One hidden turn or mirror swaps the rows below in pairs. Which row is each named row swapped with?
The rows were stretched afterwards, more along some directions than others.
volit: [  9   0  18 -15  -6   2  11   7  -5  -1 -17   2  14   4  -8  -3 -10  20
  -2 -17  11  12  -2]
mov: [ -6  11   4 -14   1   4   3  18   6 -12  17   7  -7  -2  -5  -3  -2   2
  13  -9   2   8   1]
Kora: [  3   1  22 -17  -8   0  14  -1   3   5 -18 -15  18  -5 -14 -11  -1   8
  11  -2   2   5   2]
Leb: [-11  22  -8  -2  -1   4   9  12   7   0  11   9  -8 -10  -3   1  -8   1
   3  -7   4   3  -2]
dek: [  3  12   8 -15  -1  -1  19  15  14   6   3  -5  -2 -13  -3  -8  -4  -7
  17   8  -2  -4   7]
suv: [  0   4   0 -12 -10  -7   1  13  15  -2   4   2   7   3 -15  -3  -5   9
  16 -18  -3   1  -2]
Lak: [ -7   1   2 -13   1   0   2  13   8   4  -5  -4  -1   8  -3  -1 -11  -7
   4 -10   3   4   8]
demel: [  0  13  -6  -2   0  -3   1  11   3  -6   9   7  -1   1 -10  -3  -3   3
  13 -14  -4  -3  -5]
fabat: [  0  13   5 -16  -5   4  13  10   3   2   0  17  -3  -1   2   3  -3   4
  20  -8  -9   2  -3]
kubiz: [ 11   1  -5   4   5   5   9  12   1 -17   4   1   2   1  -9  -3  -8  -2
  -3   8   4  -1   0]
Dugu: [ -5   8  14 -12 -14  -1   4  -6   6   0  -2  11  -5   2  -4  -7   2   5
  21  -9 -10   3   9]
fara: [  0  14  17  -8  -8  -6   7  10  -5  12   1  -2   8 -10  11   1   0   4
  18   3   0   2   5]
puro: [  3   0   5 -15 -11 -10   2   9   9   3 -12  -7   7   5 -12  -4  -4   6
  15   2   1  -9  10]
ruvu: [-11  20 -14  -1  -4   4  10  13   8   1   7   9  -8  -9  -4   2 -11   3
   2  -8   6   0  -3]
Tek: [ 13   2  19 -23  -4  -5   3   0   7  11  -6   0   4  -5  -3  -3  -6  -5
  17 -15  -6  -3  18]
betut: [ -6  -1   3 -13  -2  -4   2  12   8   6  -6  -5   0   8  -1  -1 -11  -7
   5 -11  -1   3  10]
Kiso: [ -6   2   6 -13   1  -2  -1  11   5   3  -4  -5   0   7  -1  -1 -10  -5
   7 -12  -1   6   7]
Nopu: [ -8  18 -13   0  -3   0   9  12  10   2   7   5  -6  -8  -6   0  -8   2
   4  -7   7   1   0]
vimov: [  2   2  -6  -5  -4 -12  17   5   9 -10   3   0  -1  -3  -9   3   3   1
  20   7  -6  -4   6]
Fevu: [ -6  -1   7 -14  -1  -3   1   9   7   3  -6  -8   0   7  -2   0 -11  -6
   7 -12  -1   4  10]
toz: [  6   3  13 -13  -6   6  10  10  -4  -4 -14   7   9   5  -6  -2 -14  20
  -2 -18  10  13  -3]
Dip: [  0   2  18 -16  -8   3  17   1   5   3 -17 -14  16  -7 -13  -9  -3   6
  11  -1   2   5   1]
Tun: [  6   2  20 -15  -6   5   9   8  -5  -2 -16   5  12   6  -8  -2 -11  18
  -1 -20   9  14  -1]
sosul: [ -1   2  18 -14  -8   1  15   1   7   5 -14 -16  16  -7 -12 -10  -1   2
  12   1   2   4   2]
leke: [ -2   5  -8 -11  -9  -7   6   6   8   3   5   8  -2  12  -6  -2  -8  -3
   3  -7   0  -1  13]
vebu: [ 10  -4  -3 -16   0   5   6   9   9 -16   0  -3  -4   8  -5   2 -11   5
  -1  -2   0  -4   4]
Diru: [ -1   8   9  -7  -5   3  11   7  -5  -1  -8   9  -4   5  -1   6 -16   0
   8  -1  -8  -5   8]
vebod: [ -3   8  -2   4  -1  -3  13   5  -3   0  -3  10   1  -3  -2   5  -3  -2
  18   7   4 -11   2]
kopa: [  7  -2  13 -16 -10   0   2  12  11   8  -8  -6  19  -2  -9 -13  -4   3
  11 -18  11  10   5]
Nin: [-11   8  -6  -7  -5  -6   2   7  12  -6  19  -3  -1   6  -7   2  -5 -13
  19  10   2   4  10]
Moga: [ -8  21 -12   0  -1   3   9  12  10   0   9   6  -8  -9  -2   5  -8   2
   5  -6   5  -2  -3]
mesuz: [ -4  24   6 -22 -13   4  12  12  14   9  -9  10   0 -11   5   1 -11   3
  24 -16  -6   0   7]
saru: [  3  10   2  -1  -5   1  12  16   7   5 -10   5   3  -6  -7   0 -13   8
   6  -4   1  -9  -8]
giko: [ -2   2  16 -14  -9   1  14   1   7   5 -15 -15  18  -6 -13 -11  -1   4
  11  -2   2   5   2]
lezo: [  3   8 -13  -4  10   5  11  20   4 -13  16   8  -7  -3   6   5 -15   3
   5   7   6   3  -5]
beru: [  7   2  14 -13  -6   5   9   7  -2  -5 -12   6   9   6  -8  -2 -13  17
  -1 -19  11  12  -1]
fes: [ -8   9   7  -8  -4   2  19  23  -5   9   2   1   5 -10   5  -7  -3   3
  12   7  10   5  -2]
debis: [ -1   4  20 -17  -8   3  15   0   5   6 -16 -14  16  -7 -11 -11  -3   2
  13  -1   1   5   3]
roleg: [ 13   3  16 -15  -4   7   5  11   9   7  -9  -3   9  -4   8 -11  -7  -7
   6 -10  -4   3   5]
fekar: [  0   5  23 -11  -2   9   9   8 -11 -10  -5  -2  10  -2 -14  -9  -2   7
  11  -6  -2  16   1]
Vuta: [ 10   0  20 -16  -6   5   9   6  -3  -1 -17   2  13   2  -7  -3 -13  19
   0 -19   9  13  -1]
Tugur: [ -1  -2  11 -11  -5 -14  -2  11   1  11   1  -6   6  13  -5 -14  -3 -10
  14 -15  -1   6  11]
bili: [-11  10  -3 -15  -4  -2  17  23   7   6   1  -1   1 -10  -4 -12  -5  -4
  15   1  10   1   8]
tamel: [  6   1  17 -15  -6   6  11   8  -4  -3 -14   5  10   4  -7  -2 -12  19
  -1 -19  10  14  -2]
rula: [ -3  13 -15  -6  -8  -2  20   5  11  -2 -21   8  -4 -11  -2   8  -6  15
  11  -7   6 -11   4]
tume: [ -8  19 -13   1  -1   4  10  11   9  -4   9   9  -9 -10  -4   5  -8   3
   3  -6   0  -1  -3]
Kezo: [ -9  19 -13  -1  -2   4  12  12  10  -3   7   6  -9 -11  -4   2  -7   5
   2  -8   4   2  -1]
Safo: [  0   2  19 -16  -8   1  14   0   5   5 -16 -15  16  -6 -14 -10  -1   5
  13  -2  -1   3   2]
vanud: [  1  -1   5 -13  -5  -1   9  15  10 -13  -1  -2  -1   0 -13  -5  -1  12
  12  -3   0   0   1]
buzu: [  7   1  15 -13  -6   3   8   8  -4  -2 -13   5  11   5  -6  -1 -12  18
  -1 -19   9  13  -2]
kozik: [ -9   2   1 -14  -3  -3   4  12   7   5  -7  -5  -2   7  -2  -3 -12  -4
   5  -8   3   4  10]
Vama: [  8   7  14 -15   3 -10   9   4  17   6   3  -7   4 -16   0  -1  -4  -8
  17   6   0  -3  10]
Deram: [  7  13   6 -13  -6   4  25  14   3   9  -8  -3   1 -16   7  -3  -7   1
   5   2   3  -7   6]
Rige: [  1   5  27 -13  -2   9   9   6 -12  -9  -7  -2  12  -5 -13  -9  -1   7
  11  -5  -3  15   2]
Tesul: [-11  10  13 -11 -10   0   6  -3   2   6   3   4  -6   7  -3   0   3  -3
  13   2   0   6  10]
par: [ -6  -5  11  -2  -2  -3   2   9  -3  -1   3  -7   5   6   4  -3 -10   0
   6   5  -5  11  -1]
bon: [  8  -3  15 -17 -10  -1   2  11  10   8 -11  -5  20  -2  -9 -13  -4   4
   9 -17  11   8   6]
befe: [  5  11   1  -5   7   4   8   0  -5  -7  11   6  -1 -12  -4   6  -7  -2
  13   5  -4  -4   5]
meb: [ -4  17  -1 -11   8   9  13  11  -4  -3   3  15  -4 -12   3   2 -18   4
   7  11   2   4  -3]
pego: [  8   3  19 -16  -5   6   9   8  -5  -2 -12   6  10   4  -7  -4 -13  18
  -2 -20  10  14  -2]
misof: [  2   2  21 -14  -6   3  16  -1   2   4 -16 -14  17  -8 -13  -9  -4   6
   9   0   3   6   1]
kipod: [  5  12   4 -14   0  -2   9   2  13  -1  -6  -1   3  -7   2   9  -1  -4
  17 -10 -17 -13   7]
vuriz: [  2   0  18 -16  -6   0  14   1   5   4 -16 -17  18  -7 -14 -11  -3   3
  11  -1   3   3   3]
Vaza: [ -7   0   1 -15   0  -3   1  12  10   4  -7  -6   0   6  -3  -3 -12  -6
   5 -12   2   3  10]
nov: [-10   4  18 -11  -4  -5   8  14  -9   6   2  -4  10   1  -3  -5  -4  -1
  20  -3  -8  11   1]
foz: [ -1   8  -4  -6 -10  -1   2   1  20   5   8  -2   2  -6   7   3  -8  -7
  16  -1  -8  -9   4]

mov is swapped with bili
Nin is swapped with mesuz
suv is swapped with nov
vanud is swapped with fes
Tun is swapped with giko
Vama is swapped with meb
rula is swapped with Tesul

